(in the rows, 128 means zero)
Turns in one plane each, and the order they were made in; the first pair answered
Z:
[144 102 122 117 107 132 145 115 136 134 125 105 133 137  99 106 134 137
 176 109 134 119 171 143 136  96 144 165] => [140 101 119 117 106 135 147 113 134 132 127 105 133 131  93 112 136 135
 177 117 131 121 168 145 138  94 145 164]
[124 147 132 118 150 125 129 149 131 121 135 123 114 140 140 121 124 141
 123 124 130 131 139 127 131 127 144 147] => [129 136 130 127 153 125 135 140 132 124 132 126 124 143 139 133 116 137
 116 142 128 126 129 137 142 118 135 146]
[127 136  90  93 145 158 145 124 128 129 149 133 134 123 120 117 149 120
 152  91 139 162 136 138 126 149 160 152] => [126 137  99 109 152 164 145 150 116 115 141 129 133 137 109 119 138 122
 152 120 118 147 143 158 145 157 144 174]
T:
[132 133 126 129 131 132 111 128 122 119 123 119 135 138 114 106 142 124
 143 125 111 125 141 130 124 129 144 128] => [137 133 127 126 135 130 116 125 123 117 128 121 137 128 126 106 143 127
 141 122 121 137 138 125 120 131 149 131]
[113 132 135 130 145 125 131 119 140 135 125 138 120 130 139 144 120 133
 124 128 134 126 118 121 114 143 140 114] => [117 132 133 129 145 126 129 121 138 130 126 138 119 134 136 144 125 130
 122 136 130 123 110 124 115 139 132 116]
[120 125 157 138 120 118 121 108 106 131 117 124 124 114 117 148 121 122
 108 139 113 121  97 129 125 146 139  92] => [117 135 154 141 143 120 126 153 100 120 136 121 121 131 140 132 125 123
 112 152 122 118 122 151 121 172 136 128]
K:
[123 120 127 123 132 112 131 127 124 117 101 137 117 127 125 145 127 125
 164 129 132 134 127 139 156  93 128 114] => [124 116 118 120 143 108 135 131 130 115 113 136 128 128 133 140 124 129
 160 129 144 144 127 145 162  94 138 123]
[122 129 140 101 112 130 143 107 110 132 136 109 136 119 101  88 113 126
 155 102 133  99 151 117 115 113 129 130] => [125 122 135 102 114 131 149  99 110 136 133 104 145 118 103  94 111 128
 155 114 133 107 153 120 122 107 128 133]
[116 125 124 120  99 130 126 137 133 119 121 114 136 133 105 122 127 134
 148 142  98 117 153 130 145 117 116 105] => [123 116 123 122 110 131 127 135 138 121 127 116 147 133 108 120 128 137
 146 150 107 124 151 138 155 106 119 113]
P:
[121 174 145 128 109 144 111 127 120 157 132 114 130 109 114 146 143 126
 121 100 128  99 109  73 121 169 136 103] => [132 163 139 123  86 150 119 113 122 155 120 115 147 100  82 103 142 145
 164  98 125 111 143 106 136 140 138 126]
[131 128 121 149  99 121 127 161 130  97 119 148 126 125 107 133 124 110
 151 141 117 134 112 148 114 129 125 129] => [134 114 113 153 103 117 132 144 132 105 117 147 140 125 102 139 125 116
 143 148 127 141 109 149 125 116 125 131]
[144 122  91 110 133 109 148 128 128 142 152 124 150 125 137  80 159 154
 149 102 189 168 168 146 125 109 155 179] => [141 125 100 120 168  98 144 121 139 142 165 129 147 128 173 137 158 141
  90 126 200 170 124 106 111 121 151 146]
Then:
(2 to 3 turns a pair)
[113 134 126 152 129 114 118 176 122 119 166 135 103 118 148 117 139 126
 119 107 136 135 132 140 124 174 156 127] => [135 100 114 156 120 120 129 151 129 125 150 132 133 118 114 102 134 144
 136 134 138 145 152 181 159 128 144 150]	P Z
[112 135 107 107 142 127 113 153 115 110 164 134 130 123 144 143 150 125
  89 124 153 128 119 122 126 160 148 120] => [119 123 111 117 151 128 120 153 115 111 157 132 148 133 136 154 138 129
  80 152 138 125 112 141 142 146 134 126]	Z Z
[131  95 122 111 115 117 124  66 150 157 128 127 137 102 124 148 144 128
 110 108 146 142  98  95 119  93 143  83] => [124 108 124 111  81 131 122  82 136 148 103 127 129 101  82 104 134 139
 167  93 115 127 136 122 133  93 142  95]	P P K
[134 123 107 117 165 118 129 143 147 149 152 135 138 132 171 148 133 129
  99 144 162 159 124 121 118 128 143 135] => [136 123 117 128 168 123 128 158 140 144 146 130 149 138 164 148 124 129
  92 171 145 148 125 139 134 129 126 147]	Z Z Z
[103 158 131 131 179 135 112 176 147 121 142 129 126 144 171 122 139 134
 110 167 151 151 151 137 129 152 149 146] => [ 94 179 143 120 137 142 104 179 130 117 124 125 110 140 140  97 134 133
 152 124 126 134 171 136 118 167 147 132]	P K
[133 125 105 121 120 131 152 134 124 132 139 125 139 131 123  88 132 144
 158 112 151 162 167 163 133 119 140 170] => [144 103 101 124 136 120 149 100 141 147 146 129 157 121 130 117 130 143
 122 125 174 172 135 146 133  99 139 154]	K P
[170 101 124 160 136 143 127 124 130 129 110 130  96 143  89 120 127 122
 136 149  89 127 113 145 155 116 120  98] => [162 117 118 148 140 137 122 117 132 133 116 143  78 137 113 133 137 109
 126 115 105 135  94 101 126 128 136  66]	Z P
[147 144 114 110 136 103 138 102 135 136 152 136 141 147 135 100 131 159
 121 140 166 135 134 133 103 114 118 147] => [134 161 132 118 146 108 133 140 122 122 154 137 122 153 154 112 128 147
 112 143 142 119 130 127  93 148 116 147]	P Z
[139 118 140 149 125 130 121 111 129 131 116 137 137 129  98 153 119 124
 126 140 104 100 125 144 151 114 106 113] => [128 133 149 140 118 131 118 130 118 123 109 138 121 133  98 144 122 120
 133 128  94  92 133 142 142 135 110 109]	P P
[132 117 150 143 119 127 125 109 125 142 107 131 125 130 107 142 123 125
 125 155  93 103 112 135 144 130 120 117] => [131 119 136 137 138 117 130 104 135 147 128 133 128 124 144 160 140 114
 100 149 127 121  97 111 131 136 133 113]	K P Z
